In the data rows, 50 means zero.
Here are some points:
[86 82 62 56 82 56 63 36 22 46 18 37 71 33 70 56 25 32 32 99 61 51 41 67 39 39 44 17 42 97 34 25]
[44 54 41 52 72 39 59 45 53 23 46 57 33 47 60 39 48 46 33 70 40 68 41 67 62 63 46 55 55 67 57 42]
[33 65 60 42 71 39 53 55 53  3 37 34 49 50 45 49 52 55 33 76 49 61 62 61 53 56 38 35 54 69 69 56]
[60 46 30 88 43 26 27 55 46 62 70 25 21 57 43 88 41 29 74 48 25 12 42 45 24 41 50 21 76 51 88 65]
[99 49 22 80 83 51 52 39 30 71 45 52 48 41 79 50  5 42 18 64 29 79 31 62 66 68 62 34 35 75  6 29]
[73 51 35 62 57 46 30 61 38 32 45 54 71 43 51 54 29 63 45 41 45 63 56 40 52 52 55 39 55 54 32 57]
[43 72 43 28 73 61 44 23 62 56 44 39 31 54 52 97 55 10 67 57 45 48 37 19 52 41 47 34 46 27 68 66]
[34 24 66 66 63  6 76 47 56 80 39 72 65 51  8 24 44 88 68 58 43 59 49 44 51 26 70 42 34 43 29 46]
[71 20 66 82 49 17 63 61 35 62 66 37 64 57 45 46 41 72 48 35  8  0 50 39 27 41 31 11 63 49 79 65]
[39 50 38 42 16 46 60 37 63 57 70 50 68 61 56 61 76 52 44 54 47 61 64 71 26 55 31 45 28 52 37 34]
[60 37 24 60 34 47  8 76 52 43 48 60 55 56 48 56 37 77 44  2 44 72 57 31 54 58 63 55 51 33 35 67]
[61 43 28 63 76 41 37 50 54 41 52 66 26 48 60 34 52 54 31 48 28 76 33 65 60 76 59 66 50 56 35 47]
[43 39 23 61 81 39 45 44 56 37 60 69 21 51 62 30 56 48 22 56 28 80 31 69 65 79 50 67 48 57 46 45]
[47 29 71 56 58 73 72 52 61 58 78 46 21 45 46 35 57 39 55 37 42 41 50 59 74 66 46 71 60 32 51 53]
[86 62 32 52 63 62  0 47 16 62 53 43 99 28 46 44 52 50 48 47 66 38 39 31 23 48 52 47 49 48 14 73]
[31 34 34 57 64 28 32 61 69 26 68 76  7 49 43 25 85 63 44 24 18 74 25 63 60 84 50 99 70 35 53 57]
[41 29 74 31 20 27 45 84 42 56 27 57 38 56 58 42 49 34 23 40 69 55 42 26 59 31 44 58 56 44 46 46]
[71 40 43 76 49 14 54 47 50 59 48 56 50 56 51 71 54 72 60 34  0  7 29 36 26 37 35 10 57 40 86 56]
[44 56 41 52 51 92 61 38 56 29 69 42 72 49 47 56 47 63 64 50 53 49 82 63 55 52 43 35 46 45 61 56]
[46 43 33 69 57 45 36 46 40 58 61 28 32 65 51 67 48 25 62 63 42 21 57 44 28 37 57 24 65 52 83 65]
[41 55 37 42 14 46 59 30 63 65 69 39 67 54 61 57 80 48 42 54 46 69 63 74 23 54 30 44 25 51 43 35]
[48 61 33 43 47 67 12 66 46 41 17 38 59 67 55 61 45 67 27 41 58 73 66 41 42 43 64 32 31 55 51 56]
[54 64 61 46 60 44 30 52 43 39 48 51 61 31 41 36 77 49 54 57 56 40 30 56 32 57 41 70 62 57 45 57]
[48 26 44 73 43 42 60 51 32 66 50 32 33 73 48 17 36 38 79 72 66 30 84 65 35 23 99 50 77 70 63 47]
[70 91 76 36 53 62 18 53 36 38  6 42 77 35 43 45 90 53 63 73 69 34 33 60  1 28 52 57 60 72 42 45]
Then 16 other points, each followed by its number:
[34 40  8 43 59 52  3 53 40 22 68 55 82 50 42 39 52 64 38 30 54 61 65 26 55 59 51 49 51 28 51 89] 0
[30 48 57 46 82 20 62 30 68 73 39 65 63 46 15 59 60 72 54 58 28 62 33 29 53 38 46 29 14 28 40 58] 1
[53 43 33 78 56 13 41 43 53 65 50 49 41 57 39 68 55 62 62 51  7 25 33 45 26 37 49 17 50 47 77 57] 2
[45 66 35 53 48 99 59 43 65 21 75 60 68 61 24 76 33 86 76 57 53 20 74 76 65 62 53 41 49 56 43 42] 3
[33 39 39 53 42 34 57 63 58 30 59 55 30 51 55 52 28 56 34 39 43 68 56 47 83 67 44 52 52 48 65 52] 4
[94 72 68 66 69 46 41 59 45 43 18 35 45 45 55 56 41 54 40 58 35 65 37 67 34 56 58 44 53 80 24 35] 5
[66 56 37 50 52 50 36 39 24 59 65 69 83 18 56 34 54 36 60 61 67 31 26 42 46 49 42 67 60 51 35 53] 6
[32 49 47  2 61 55 56 53 47 28 71 75 61 99 36 83 32 60 31 60 68  0 71 41 40 79 57 57 60 70  9 40] 7
[32 26 64 62 69 27 65 46 40 72 59 33 67 59 20 30 40 54 53 67 57 39 69 41 46 33 63 31 43 50 48 64] 8
[31 43 34 76 64 12 39 40 64 78 51 50 38 51 13 57 54 62 66 64 36 59 37 53 38 37 66 35 33 47 48 55] 9
[58 53 99 59 71 73 89 63 62 42 48 16 26 48 38 55 49 41 42 64 47 42 60 75 55 56 30 39 55 65 54 40] 10
[70 58 42 61 62 47 39 56 47 31 33 62 46 45 57 46 49 61 46 50 36 69 42 58 49 53 60 55 57 61 37 42] 11
[50 23 67 34 60 68 60 53 43 39 66 30 60 65 53 38 69 25 26 51 47 57 78 43 48 43 36 41 58 32 37 65] 12
[50 64 58 47 69 47 33 47 38 40 49 49 66 34 45 38 73 43 41 69 60 42 31 58 31 55 34 58 54 62 47 55] 13
[50 52 93 43 32 22 56 74 43 72 19 40 43 35 70 20 19 56 58  1 82 51 51 10 65 58 62 82 54 48 84 66] 14
[ 0 36 55 46 91 24 60 30 61 81 42 59 64 51  0 29 52 60 56 87 82 88 58 42 59 28 75 45 10 40 17 58] 15
Which three of these numbered points are nearest to each point below, looking only along the 3 directions in which the first points spread most? Their numbers follow each, nearest first.
[94 64 27 58 37 74  5 69 30 65  5 36 81 59 65 74 15 70 35 31 60 70 65 33 36 33 79 17 28 60 17 49] > 5 6 13
[77 32 46 57 54 94 24 53 46 79 67 40 56 49 44 37 60 51 59 11 43 44 52 40 52 57 71 68 54 17 21 69] > 14 12 0
[36 44 49 41 64 60 61 35 43 62 38 48 40 64 48 40 47 31 71 72 68 51 67 44 49 26 82 48 56 47 54 52] > 3 10 7
[55 62 45 40 41 45 43 39 33 47 58 73 72 18 53 30 67 37 74 62 68 26 24 47 46 44 45 80 72 50 50 50] > 7 12 3
[66 50 53 39 51 69 73 35 59 57 20 79 27 59 72 49 61 50 80 42 30 47 45 46 52 30 77 57 60 35 57 34] > 1 14 12
[38 59 61 43 63 35 43 49 43 30 68 47 61 29 38 36 69 40 48 62 58 37 35 52 45 63 26 67 65 54 59 63] > 12 7 0
[60 46 63 53 59 26 69 41 60 58 40 70 57 47 41 73 53 68 68 35  7 31 32 21 48 33 37 24 45 26 64 55] > 2 9 8
[38 42 52 58 52 15 99 48 52 15 78 62 27 32 60 47 13 35 43 66 41 56 44 58 98 67 24 56 71 63 72 38] > 4 9 11
[36 62 53 43 64 48 12 71 67  5 21 61 30 58 34 36 99 79 50 38 34 72 47 65 27 56 61 73 66 49 57 59] > 0 14 12
[63 27 70 43 42 76 64 67 55 32 74 48 51 65 26 59 56 47 49 49 41 26 65 58 61 44 44 47 71 35 10 47] > 14 12 1
[43 70 55 57 23 64 47 66 57 59 34 51 43 29 41 57 23 73 63 39 72 38 35 52 78 48 55 59 41 58 70 40] > 3 12 7
[58 46 78 50 54 88 43 61 64 54 43 38 29 56 39 39 81 55 63 28 43 45 55 60 43 50 65 70 60 33 45 56] > 0 14 12
[86 33 93 30 53 69 99 39 56 59 14 88 69 53 71 16 62 94 59 19  0 28 44 39 63 33 52 50 47 24 48 31] > 1 9 14
[59 61 44 50 64 49 24 52 41 35 40 62 59 39 49 38 70 55 51 55 50 53 35 55 33 52 52 63 61 56 41 54] > 15 7 13
[92 27 81 58 45 65 87 54 48 62 41 56 54 55 69 24 59 81 51 20  0  7 46 53 49 45 47 42 60 38 64 40] > 9 8 2
[24 35 37 76 68 32 31 48 43 68 72 26 39 60 20 58 44 30 58 75 65 41 62 50 33 37 61 28 51 55 63 69] > 8 9 2
[63 40 11 57 59 41 59 29 28 52 76 89 58 21 73 28 30 32 55 64 51 48 26 48 77 58 50 69 63 49 39 43] > 11 4 10
[38 51 41 51 52 41 63 55 52 31 49 40 38 55 62 57 18 50 21 59 52 70 60 52 77 59 40 35 40 64 64 45] > 11 10 1
[22 47 46 57 72 24 50 35 62 74 46 51 46 51 12 58 50 50 70 70 53 68 45 39 50 33 68 40 31 40 40 58] > 1 3 12
[56 41 84 55 79 75 62 49 46 63 64 23 51 44 51 27 45 45 49 26 56 47 66 41 56 69 47 61 51 38 59 73] > 1 12 14
[34 58 45 46 74 48 46 52 41 11 44 40 65 50 48 52 41 54 25 75 54 63 66 51 55 51 35 25 45 66 63 59] > 6 13 10
